Small tables with named rows and columns. After each table, cells are looked up by row and column.

Povav:
         Kininor  Sugukip  Lizib  Mitize  Suv  Ruzelit
Rulomon       66       49     66      55   59       46
Giziri        93       58     48      63   49       50
Resofu        62       74     50      51   52       48
Gaf           38       62     38      71   59       75
Ler           67       53     73      43   52       41
Biku          93       43     70      53   71       17
Fafam         52       56     63      51   63       51
Digit         91       44     90      51   62       28
Dokikab       26       43     44      49   58       91
Gutov         88       47     91      50   64       28
Zer           87       69     41      62   50       53
Tiseke        96       48     63      47   64       48
Ravoke        42       62     75      70   31       71

What is the Suv of Ravoke in Povav?
31
What is the Suv of Gaf in Povav?
59
What is the Sugukip of Fafam in Povav?
56
What is the Suv of Dokikab in Povav?
58
What is the Suv of Resofu in Povav?
52
What is the Ruzelit of Rulomon in Povav?
46
What is the Kininor of Biku in Povav?
93
What is the Ruzelit of Giziri in Povav?
50
What is the Mitize of Ler in Povav?
43
What is the Ruzelit of Resofu in Povav?
48
What is the Lizib of Giziri in Povav?
48
What is the Ruzelit of Ravoke in Povav?
71

Pirimav =
	Zezosuk	Gepoke	Pupi	Bul	Reri	Zogugoz	Rukaluz
Mun	212	12	96	99	109	41	56
Sogamer	196	40	81	66	105	23	34
Rede	184	13	119	79	111	46	74
Zavilek	179	85	117	30	120	25	58
Durir	210	132	71	71	115	17	43
Gevu	166	46	112	85	83	32	55
Lil	185	70	59	61	86	1	36

Sogamer, Reri: 105
Durir, Gepoke: 132
Durir, Zogugoz: 17
Mun, Bul: 99
Durir, Zezosuk: 210
Rede, Gepoke: 13
Sogamer, Bul: 66
Gevu, Gepoke: 46
Gevu, Pupi: 112
Zavilek, Rukaluz: 58
Durir, Rukaluz: 43
Mun, Zogugoz: 41
Durir, Pupi: 71
Sogamer, Pupi: 81

Nafi =
,Fovom,Kor,Maz,Repubot,Gub
Rezavin,0.413,-0.328,-0.421,0.489,0.452
Siregob,-0.074,0.277,0.196,-0.041,0.205
Tubi,0.311,-0.157,-0.297,0.348,0.378
Maza,-0.370,0.692,0.587,-0.395,0.032
Zete,0.002,0.136,0.079,0.071,0.266
Mis,0.384,-0.287,-0.359,0.456,0.435
Tid,0.334,-0.394,-0.385,0.509,0.492
Tes,-0.264,0.515,0.407,-0.252,0.107
Selale,-0.214,0.380,0.349,-0.148,0.169
Gamebap,0.204,-0.058,-0.180,0.253,0.341
Nik,0.315,-0.192,-0.289,0.373,0.395
Piv,0.736,-0.901,-0.885,0.952,0.700
Nula,-0.123,0.337,0.248,-0.095,0.180
Niv,-0.411,0.755,0.649,-0.447,0.005

What is the Repubot of Zete in Nafi? 0.071
What is the Maz of Maza in Nafi? 0.587
What is the Gub of Gamebap in Nafi? 0.341
What is the Repubot of Piv in Nafi? 0.952
What is the Fovom of Rezavin in Nafi? 0.413
What is the Repubot of Nik in Nafi? 0.373
What is the Maz of Mis in Nafi? -0.359
What is the Fovom of Mis in Nafi? 0.384
What is the Kor of Zete in Nafi? 0.136
What is the Gub of Maza in Nafi? 0.032
What is the Kor of Nik in Nafi? -0.192
What is the Kor of Nula in Nafi? 0.337
What is the Repubot of Selale in Nafi? -0.148
What is the Kor of Rezavin in Nafi? -0.328
What is the Fovom of Piv in Nafi? 0.736
What is the Kor of Niv in Nafi? 0.755
What is the Repubot of Tes in Nafi? -0.252
What is the Maz of Nula in Nafi? 0.248
What is the Gub of Piv in Nafi? 0.700
What is the Fovom of Gamebap in Nafi? 0.204

Foso =
columns: Simum, Gagi, Sizo, Siveto, Der
Bokip: [138, 135, 135, 135, 135]
Sorop: [139, 132, 138, 135, 132]
Nuta: [138, 133, 142, 131, 128]
Gobu: [162, 139, 59, 193, 191]
Rad: [158, 141, 56, 194, 194]

Siveto of Gobu = 193
Simum of Gobu = 162
Sizo of Bokip = 135
Gagi of Bokip = 135
Gagi of Rad = 141
Der of Bokip = 135
Sizo of Rad = 56
Siveto of Bokip = 135
Simum of Bokip = 138
Simum of Sorop = 139
Siveto of Rad = 194
Gagi of Nuta = 133
Sizo of Sorop = 138

Table Gotise
         Dofel    Gan    Gad  Mupod  Gozaze    Vut  Gagiro  Mevem    Bos
Gedirur  0.625  0.464  0.772  0.704   0.835  0.629   0.657  0.529  0.624
Mitodud  0.625  0.427  0.772  0.813   0.672  0.513   0.657  0.157  0.624
Kipos    0.625  0.426  0.772  0.704   0.791  0.671   0.657  0.529  0.594
Puluv    0.625  0.495  0.910  0.704   0.739  0.848   0.791  0.409  0.247
Vep      0.602  0.464  0.818  0.775   0.739  0.673   0.657  0.529  0.594
Lobeb    0.625  0.464  0.772  0.807   0.689  0.528   0.657  0.206  0.624
Buv      0.625  0.388  0.772  0.704   0.739  0.701   0.657  0.529  0.537
Zof      0.625  0.464  0.772  0.704   0.762  0.534   0.657  0.230  0.624
Bel      0.916  0.464  0.771  0.704   0.739  0.615   0.657  0.507  0.624
Dob      0.625  0.464  0.775  0.704   0.739  0.653   0.657  0.541  0.624
Babokin  0.506  0.464  0.772  0.704   0.753  0.653   0.657  0.590  0.624
Padeki   0.809  0.455  0.772  0.672   0.739  0.653   0.657  0.591  0.624
Susilev  0.625  0.464  0.875  0.668   0.686  0.653   0.657  0.586  0.624
Kug      0.316  0.468  0.889  0.704   0.733  0.653   0.657  0.564  0.624

Gagiro of Kug: 0.657
Dofel of Lobeb: 0.625
Gozaze of Dob: 0.739
Gagiro of Zof: 0.657
Mupod of Bel: 0.704
Mupod of Buv: 0.704
Bos of Gedirur: 0.624

Bilafi.csv
,Feve,Vubipo,Nef,Lelusu,Zadone,Pidopu,Ridu,Nurud,Milosim,Vibu
Pufu,93,124,136,129,151,123,151,58,102,90
Deves,159,224,132,98,130,126,195,155,115,93
Firavin,158,23,135,164,178,82,186,89,75,64
Kuva,116,132,108,118,72,129,115,156,151,171
Befamo,217,125,120,110,149,103,116,218,107,91
Lim,160,125,123,101,164,123,44,160,110,90
Setok,167,209,131,100,134,122,184,163,113,91
Ded,110,151,117,95,124,142,29,138,136,132
Nare,31,106,124,143,90,135,152,24,134,153
Nanono,132,91,114,120,120,121,62,147,128,134
Mov,150,144,120,91,153,132,22,166,120,103
Riseku,125,95,137,140,167,107,170,74,89,73
Puno,87,74,122,148,109,116,152,72,121,135
Soveku,179,141,126,100,167,118,79,173,105,80

What is the Ridu of Nare in Bilafi? 152
What is the Zadone of Lim in Bilafi? 164
What is the Zadone of Nare in Bilafi? 90
What is the Vibu of Ded in Bilafi? 132
What is the Milosim of Soveku in Bilafi? 105
What is the Vubipo of Setok in Bilafi? 209
What is the Milosim of Setok in Bilafi? 113
What is the Milosim of Befamo in Bilafi? 107
What is the Nurud of Nanono in Bilafi? 147
What is the Vubipo of Nare in Bilafi? 106
What is the Feve of Firavin in Bilafi? 158
What is the Ridu of Riseku in Bilafi? 170

Mon:
            Veb   Kasu     Vop    Mebu     Fal  Bevole  Vogero     Bov   Sibuf    Paza
Bokolu    -2.00  14.85  -11.21  -20.85  -20.88   -4.34  -11.12  -17.35   -0.17  -12.65
Sufo      -6.42  14.76   -3.99  -26.04  -25.61    5.60   -5.12  -25.21   -4.58   -6.62
Kotug    -19.43  10.25   53.41  -69.55  -69.45   60.56   53.11  -73.16  -27.00   46.88
Lakin     -7.20  14.48    4.59  -33.34  -32.40   13.12    5.84  -31.86   -7.53    2.23
Murud      0.22  17.38  -26.23  -10.67   -8.91  -16.31  -23.60   -6.06    4.50  -25.85
Nunenat  -11.93  12.76   22.19  -46.07  -45.70   30.33   22.01  -46.85  -14.62   18.01
Viselek    9.27  18.68  -55.98   12.40   13.07  -47.94  -54.55   20.59   17.74  -53.61
Pidol      9.29  17.92  -49.30    7.15    7.54  -43.19  -46.97   16.00   15.99  -46.97
Gepon      0.71  17.92  -29.20   -8.71   -6.55  -18.69  -25.91   -3.82    5.43  -28.39
Pebur      2.38  18.81  -40.53    0.15    2.33  -28.71  -38.29    5.12    9.42  -39.34

Mebu of Bokolu = -20.85
Kasu of Kotug = 10.25
Vop of Bokolu = -11.21
Kasu of Gepon = 17.92
Veb of Pidol = 9.29
Bov of Pidol = 16.00
Mebu of Viselek = 12.40
Vop of Lakin = 4.59
Bov of Murud = -6.06
Kasu of Nunenat = 12.76
Veb of Pebur = 2.38
Fal of Bokolu = -20.88
Kasu of Lakin = 14.48
Vogero of Gepon = -25.91
Sibuf of Pidol = 15.99
Paza of Pebur = -39.34
Bov of Kotug = -73.16
Vop of Viselek = -55.98
Mebu of Pebur = 0.15
Mebu of Kotug = -69.55
Which row has the largest Fal? Viselek

